In the data rows, 128 means zero.
Here are some numbered points:
[193 119 111 153 128 125 150 144 143 156 142 188 132 129  95 137 137  92
 165 133  97 153] 0
[ 71 155  95 107 111 174 109 106 115 107 170 159 127 140 179 174 128 171
 141 127 106 207] 1
[147 152 186 160 136 127 150 173 142 112 171 143 154 146 115  90 185 128
 136 153 135 109] 2
[114 123 100 200 177 137 143 128  90 151 170 152 158 155 190 152 132 128
 153 156  53 139] 3
[105 131 108 131 157 128  96  80 129 123 126  86 156 179 146 146  95 137
 123 147  90 135] 4
[104  99 225 166 163  11  74 163 105 142  63 130 180 119 196 190  80  25
  80 181  59  97] 5
[ 90 153 105 151 106 165  93 110 128 109 133 120 100 139 156 204 113 162
 118 133  84 163] 6
[120  93  98  79 154 158 167 131  93 119 118 132 138 151 119 116  88  84
 167  81 129 120] 7
[149 149 141 178 151 147 105 161 155 125 197 127 126 128  64  98 129 130
 194 113 173 143] 8
[ 45 163 169  38 144 118 127 127 127  87 149 137  95 135 181 133 143 178
 102 139 159 140] 9
[185 130 109 139  56 123 131 146 182 161 126 144 121 106 113 146 141 129
 105 166 114 139] 10
[123 147 176 113 144  80 130 164 128 115 136 125  96 129 150 132 184 141
 106 132 174  62] 11
[120 140 153  68 135 159 141 154 144 124 176 113 171 152  92  48 149  72
 205  95 162 171] 12
[155 113 139 111  74  92 130 146 162 142 127 138 108  76 125 129 156 109
 111 158 148 138] 13
Which three points above are nearest to each new point? Their numbers follow each, smallest number first.
[140 118  97  84  86 130 156 133 128 157 134 182 164  89 127 136 115  84
 169 125  94 164] 0 7 13
[199 168 103 105 169 155 129 154 106 121 128 201 100 102  45  63 156 177
 132 154 248 141] 0 2 8
[224 164  78 120 143 164 135 146 110 135 132 185  99  75  28  69 153 149
 132 138 247 137] 0 8 13
[133 116 135 147 170 107 163  84  71  88 109  81  97 144 103  96 133 153
  96 113 159  35] 4 7 11
[ 86 117 165 147 163 130 143 118  82  73 131  78 111 141 131  94 152 139
 137  88 147  64] 2 7 11
[193  74 116 115 135  85 128 119 138 166  74  99 137  85 108 107 118  57
  99 130 128  52] 0 10 13
[ 69 107 124 157 134 133  95  81 113 108 133 116  89 135 136 201  93 162
 115 109 106 146] 1 4 6
[161 107  91 182 136 148 142  85 118 157  59 115 179 110 153 100  81 119
 105 144  81  78] 3 4 7
[ 80 156 178  62 162 147 124 152 120 106 142 142 122 142 163  68 148 185
 110 131 166 142] 2 9 11
[ 91 137 110 156 147 161 113 110 122 128 130  89 149 185 172 142 112 147
 149 144  96 129] 3 4 6
[ 98 158 174  72 138 139 151 143 121  93 130 136 112 128 138 103 154 185
 105 124 169 149] 2 9 11
